Rotation paths and how fast each direction turns (degrees per step)
Each turn is a multiple of 5 degrees from 10 to 175, or 0.
Path 1:
[-19.2  22.2 -16.6  13.1   2.9  -3.8 -18.2 -29.7  12.7  13.8 -10.2  19.0
  12.2 -14.1  11.3   1.5  19.9   6.0   3.7  23.2  29.2 -41.9   6.8  -6.9
   4.3  12.7 -31.2  16.8 -24.0 -10.2   9.5  28.4 -25.4 -56.0   5.3  -3.3
  -2.4  25.9 -15.8 -11.4 -40.9  18.4 -24.0  -6.7  24.8  -7.7   2.4  -6.7]
[-19.3  29.5 -29.0   3.4  -1.2 -15.2 -36.1 -29.3  18.2   3.0 -30.5  15.7
 -19.0 -14.3  12.2  -8.3  11.8  14.6 -13.8  15.6  24.0 -31.0   4.3  25.8
  -0.2  15.5 -15.6  15.7  -1.3 -27.7  10.4  31.0 -24.2 -45.6 -11.8  10.6
  10.4  29.1  -1.6 -25.9 -14.7  24.0  -3.8 -21.4  19.6 -12.9  -6.3  -6.2]
[-21.2  25.9 -22.8  11.4   7.5 -22.6 -22.1 -27.5  25.6   1.2 -12.1  13.2
   2.6  -5.9  13.8  10.2  10.7  23.3  -1.7  20.3  34.3 -30.7  15.6   5.5
   5.8  16.5 -16.5   1.6 -11.0 -10.9  17.3  26.4 -36.8 -68.3  24.7   4.7
   5.7  16.5  -6.0   5.9 -20.5  19.2   5.0   0.1  14.7  11.3  -7.2 -10.9]
[-16.8  29.8 -15.6  11.5  -2.6   0.6 -10.7 -30.7  19.9  10.8 -13.5  20.6
   2.7 -14.7  15.3 -16.2  23.9   5.5  -2.6  20.6  19.9 -41.9   0.2   0.9
  -0.8  14.7 -27.8  16.1 -12.9 -10.2  -5.6  27.4 -27.1 -49.1   4.4  -1.0
   6.1  37.1 -16.4 -22.6 -31.6  25.1 -25.1 -13.0  26.3  -5.6  -5.0 -14.6]
[-19.5  25.2 -37.9   3.6   4.8 -17.1 -40.2 -23.9  16.1   1.0 -32.5  18.2
 -13.5  -7.7   8.2   7.6  11.4   8.2 -13.3  18.6  32.8 -32.7  10.5  12.8
   9.8  17.1 -11.5   9.8  -8.5 -29.8  17.5  27.2 -24.3 -51.9  -7.4  10.5
  12.2  17.2   4.4 -13.3 -22.9  17.3   1.8 -11.5  24.9 -10.8   0.0   3.8]
[-23.0  25.1  -9.8  14.2   5.7 -22.4 -20.1 -33.9  18.8   7.6  -6.9   9.0
   6.3 -14.8  18.2   1.5   9.3  29.8   2.8  19.7  27.4 -28.7  12.9  12.2
  -0.4   8.4 -25.6   9.5 -10.7  -8.1  18.9  31.7 -35.8 -63.7  16.3   0.5
  -6.3  30.0 -15.7  -3.7 -20.8  23.7  -5.3  -9.7   8.2   9.6  -9.0 -17.7]
[-12.9  37.6 -29.8   7.8  -3.8  -1.8 -13.8 -25.8  27.9   3.8 -20.3  26.9
 -11.7  -8.4  13.4 -15.2  25.5   2.0  -9.6  20.9  26.3 -42.0  -0.5   5.5
   2.5  22.4 -16.6   6.8  -6.1 -14.3 -11.6  22.1 -28.0 -47.2  11.8   4.5
  19.5  30.3  -5.5 -20.1 -22.8  25.2 -13.4  -9.5  27.7  -4.6  -5.9 -12.5]
[-25.6  13.9 -26.1   4.7   9.7 -13.3 -36.8 -26.6  14.6   6.0 -24.3  13.7
   5.3  -9.9   6.0  14.6   9.6  10.6  -4.0  19.1  30.2 -38.3  16.0   3.7
  13.4  13.9 -20.8  15.0 -19.0 -25.1  27.3  29.2 -27.6 -58.4  -3.7   8.3
   3.0  11.7  -3.1  -6.1 -34.3  15.2  -8.1  -6.6  26.1  -8.0   4.5   4.9]
[-17.1  29.6 -11.1  12.7   0.4 -19.8 -22.5 -35.0  14.4   4.3 -11.6  14.0
  -8.7 -19.5  18.7 -10.8  12.9  27.5  -5.6  19.5  21.7 -23.4   6.8  22.9
  -8.0   8.1 -23.0  11.1  -1.9 -13.0  10.5  31.5 -32.4 -58.2   4.3   1.2
  -1.4  42.7 -13.6 -16.8 -13.3  29.2  -3.4 -22.9  12.9   3.1 -12.1 -18.4]
[-15.4  41.9 -37.4   9.0   0.0 -10.9 -17.3 -23.1  31.1   2.6 -21.6  23.2
  -5.4  -1.4  11.2   1.3  19.7   4.0  -5.2  23.4  38.6 -42.6   4.7  -0.5
   7.4  24.7 -13.4   2.8 -12.7 -13.8  -1.4  20.5 -29.0 -53.6  21.9   4.3
  18.1  14.9   3.3  -6.9 -23.7  18.5  -6.2   1.7  21.5  -1.1  -5.9 -10.4]
[-28.9   9.5 -12.1   5.8   6.2  -6.8 -26.8 -32.1  16.2  10.1 -19.2  10.3
  10.6 -16.4   8.5  -0.3  14.0  13.7  -3.0  16.5  19.0 -41.3  11.8   6.1
   7.5  10.3 -28.0  21.4 -17.7 -19.2  20.0  33.6 -31.1 -55.4  -7.2   6.4
  -1.8  21.4 -17.0 -14.0 -36.6  21.1 -21.2 -10.1  27.9  -6.2   3.0  -4.0]
[-11.3  33.8 -29.0   9.4   1.3 -20.0 -30.1 -28.8  14.5   0.6 -19.8  22.1
 -22.4 -11.9  17.2  -4.8  13.9  17.0 -13.1  19.0  27.0 -21.5   5.8  20.4
  -3.6  12.5 -12.7   2.8   0.3 -20.1   6.3  28.6 -29.3 -59.7   1.1   4.1
   8.8  40.5  -3.2 -15.1  -8.4  24.3   8.7 -22.2  19.3  -2.0  -9.9  -7.0]
[-18.8  38.6 -24.3  12.0   2.6 -16.0 -16.0 -26.5  29.2   7.4 -14.5  14.7
   8.4  -6.7  13.2   8.4  13.5  14.8   4.4  24.4  40.8 -42.3  10.1  -0.5
   7.1  19.7 -23.8  10.4 -19.3  -9.3  12.0  22.5 -29.5 -56.3  24.5   0.4
   6.1  10.8  -1.3  -1.1 -28.4  17.7 -12.6   4.3  12.2   2.3  -6.8 -15.5]
[-25.1  13.4 -14.4   3.0   0.1  -0.6 -22.2 -31.2  21.2   6.1 -24.0  15.4
  -1.6 -16.1  10.9 -17.5  20.7   9.6  -9.1  13.3  10.5 -40.8   5.1  12.5
   3.5  15.3 -23.4  20.1  -7.1 -21.4   4.3  33.9 -31.8 -47.9  -6.8   9.5
   8.3  29.9 -16.9 -24.9 -28.7  28.4 -20.5 -16.5  32.7  -7.3  -0.9  -8.9]
[-13.1  27.2 -35.2  10.6   5.4 -22.0 -35.6 -27.1  11.5  -0.7 -19.3  24.5
 -15.0  -7.1  13.0  11.5  12.2  12.1 -10.1  22.4  35.1 -23.3  11.7   8.8
   5.0  12.9 -10.1   0.7  -9.0 -21.7  17.3  26.6 -28.0 -66.2   3.9   4.0
   7.7  29.7   1.1  -1.7 -19.0  16.0  12.2 -14.5  23.1  -1.7  -2.4   2.3]
[-19.7  38.5 -12.2  14.9  -1.3 -14.9 -14.2 -31.3  23.0  11.9 -10.0  10.0
   8.4 -15.7  16.3  -1.7  14.1  22.8   5.6  23.3  33.6 -38.4   6.4   8.4
  -1.1  14.8 -30.8  18.1 -16.6  -6.2  11.6  27.6 -27.5 -51.1  15.4  -3.7
  -4.0  23.3 -10.9 -12.9 -26.3  23.0 -20.6  -5.7   6.6   0.1 -10.2 -22.6]
[-22.2  22.0 -30.1   0.6   0.8  -2.7 -22.2 -27.2  31.3  -1.1 -31.0  19.9
 -12.7  -7.1   8.6 -14.1  18.5   5.0 -14.9  14.7  16.5 -41.2   3.8  11.8
   8.3  22.0 -10.9  11.0  -2.5 -24.0  -3.0  29.4 -34.0 -49.3   2.3  14.0
  21.8  22.1  -4.2 -21.0 -22.3  27.6  -9.1 -11.5  34.0  -5.6  -2.3  -8.0]
[-19.0  15.9 -22.5  13.4   9.2 -17.9 -33.0 -29.0   6.1   5.1 -11.5  19.1
   3.1  -9.7  11.6  16.6  11.5  15.5  -2.9  22.5  32.9 -26.4  16.0  -0.5
   7.1   7.7 -20.3   5.2 -19.4 -16.1  25.0  29.5 -30.7 -69.9   4.6   0.8
  -3.0  27.8  -9.6   1.6 -29.4  14.8   2.1 -10.7  23.7   0.1   1.4   2.7]
[-15.1  45.0 -18.1  13.1  -4.1 -15.6 -17.4 -32.5  21.0   9.6 -15.6  14.9
  -8.0 -16.8  19.4 -12.5  15.9  20.2  -2.5  21.4  29.9 -34.7  -0.1  20.2
  -7.7  14.4 -26.6  16.8  -5.4 -10.7   2.8  26.3 -24.0 -45.4   5.0  -2.6
   2.1  35.3  -8.3 -24.5 -18.2  26.2 -17.3 -16.4   8.6  -5.3 -13.8 -21.5]
[-25.8  22.4 -33.7   0.2   5.4 -10.0 -25.1 -23.0  35.3  -0.5 -29.8  15.7
  -2.9  -3.3   5.2   0.6  15.3   8.3  -9.8  16.9  26.1 -43.6  11.2   6.7
  14.4  24.9  -9.6   7.7  -8.6 -23.3   8.6  26.5 -35.0 -54.5  13.8  14.0
  20.1   5.8   0.9  -6.3 -24.4  21.6  -3.5   1.0  28.2   1.3  -0.7  -6.3]
[-20.0  11.0  -9.9  14.4   7.1  -9.4 -23.5 -34.3   5.3   8.3  -7.2  17.8
   6.0 -17.2  15.3   0.7  15.6  15.5  -2.6  20.1  19.0 -29.7  11.6   1.2
   1.4   4.5 -26.2  11.7 -15.8 -14.0  17.1  32.1 -32.5 -65.4  -0.7  -1.1
  -6.4  38.6 -20.9  -7.9 -31.5  20.9 -11.0 -18.6  27.2  -0.7   0.7  -3.7]
[ -9.4  49.2 -34.9  10.7  -3.4 -18.4 -25.7 -25.7  19.2   3.9 -23.5  22.7
 -19.6 -10.6  15.8  -3.0  15.2  11.5  -8.5  23.5  39.8 -31.9  -0.7  17.4
  -2.9  17.3 -15.8  10.0  -4.7 -18.6   2.6  22.7 -20.6 -46.9   2.9   0.9
  11.3  31.9   3.0 -19.8 -14.1  21.6  -3.6 -15.9  12.7 -10.2 -11.7 -12.0]
[-30.6  19.8 -19.5   2.8   6.7 -13.1 -23.0 -27.5  33.3   5.1 -21.8   6.5
  12.3  -7.9   8.2   4.8  10.5  20.3  -0.9  17.1  28.1 -44.0  14.6   7.3
  12.2  21.3 -19.7  13.6 -14.9 -16.0  19.5  29.7 -37.3 -56.1  16.4   9.7
   7.2   3.5  -6.2  -2.7 -29.0  20.3 -12.0   4.2  18.4   4.7  -2.7 -12.3]
[-16.4  16.8 -15.3  10.0   2.6  -3.7 -20.5 -33.4  11.1   4.4 -13.0  24.0
  -7.7 -15.3  15.3 -13.9  21.7   9.9 -10.8  17.6  12.2 -28.8   5.0   5.8
  -1.4   9.3 -19.2   6.4  -5.7 -17.2   0.8  31.3 -33.4 -60.9  -2.6   2.3
   6.2  47.5 -19.0 -16.9 -24.1  26.2  -8.3 -23.4  34.3  -1.3  -3.3  -5.5]
[-11.9  43.7 -39.8  11.7   0.3 -20.9 -32.9 -23.2  13.8   5.7 -22.5  22.1
 -10.9  -6.7  12.5  13.7  11.9  10.4  -3.6  24.4  48.3 -32.5   7.5   4.6
   5.4  16.9 -17.2   7.3 -14.9 -19.5  13.6  22.4 -19.0 -54.4   4.3  -0.5
   7.2  20.4   6.8  -9.1 -22.5  12.7  -1.9  -8.8  14.3 -10.6  -4.8  -2.2]
[-30.9  21.4  -9.2   5.5   2.0 -14.8 -18.9 -32.9  30.2   7.6 -17.6   2.1
   9.8 -15.9  13.0  -8.4  11.2  26.2   1.3  14.9  19.3 -41.3  10.3  17.1
   4.2  15.7 -26.5  21.8  -9.7 -15.2  15.8  33.6 -36.1 -50.6  10.4   9.3
   0.0  15.7 -15.0 -14.6 -24.1  27.6 -19.8  -6.9  11.8   3.6  -7.8 -20.9]
[-1.8 -2.9 12.2  1.9 -2.1  3.1  4.7 -4.9 -2.7  3.9  5.1 -3.7  3.9 -6.6
  2.5 -9.4  1.4  4.3  2.8 -1.4 -8.4 -0.2 -2.5  3.9 -5.7 -4.1 -7.2  6.8
  1.0  3.3 -1.8  3.5 -0.4  3.1 -4.9 -2.3 -6.5  9.3 -9.9 -7.7 -0.7  4.8
 -9.8 -5.9 -1.7 -0.1 -2.1 -6.0]	145
[-2.9 -1.4  2.4 -2.2 -0.7  6.0 11.0  0.7 12.9 -1.7  1.0 -0.8  5.3  3.6
 -0.8 -7.2  3.8 -1.7  0.9 -1.6 -4.9 -6.8 -0.6 -4.2  2.6  5.7  2.2 -2.3
  1.8  4.6 -9.1 -0.9 -7.2 -0.8 13.9  2.7  6.6 -5.6 -3.1  3.1 -0.6  3.4
 -3.6  7.9  3.3  7.7 -1.1 -6.7]	110
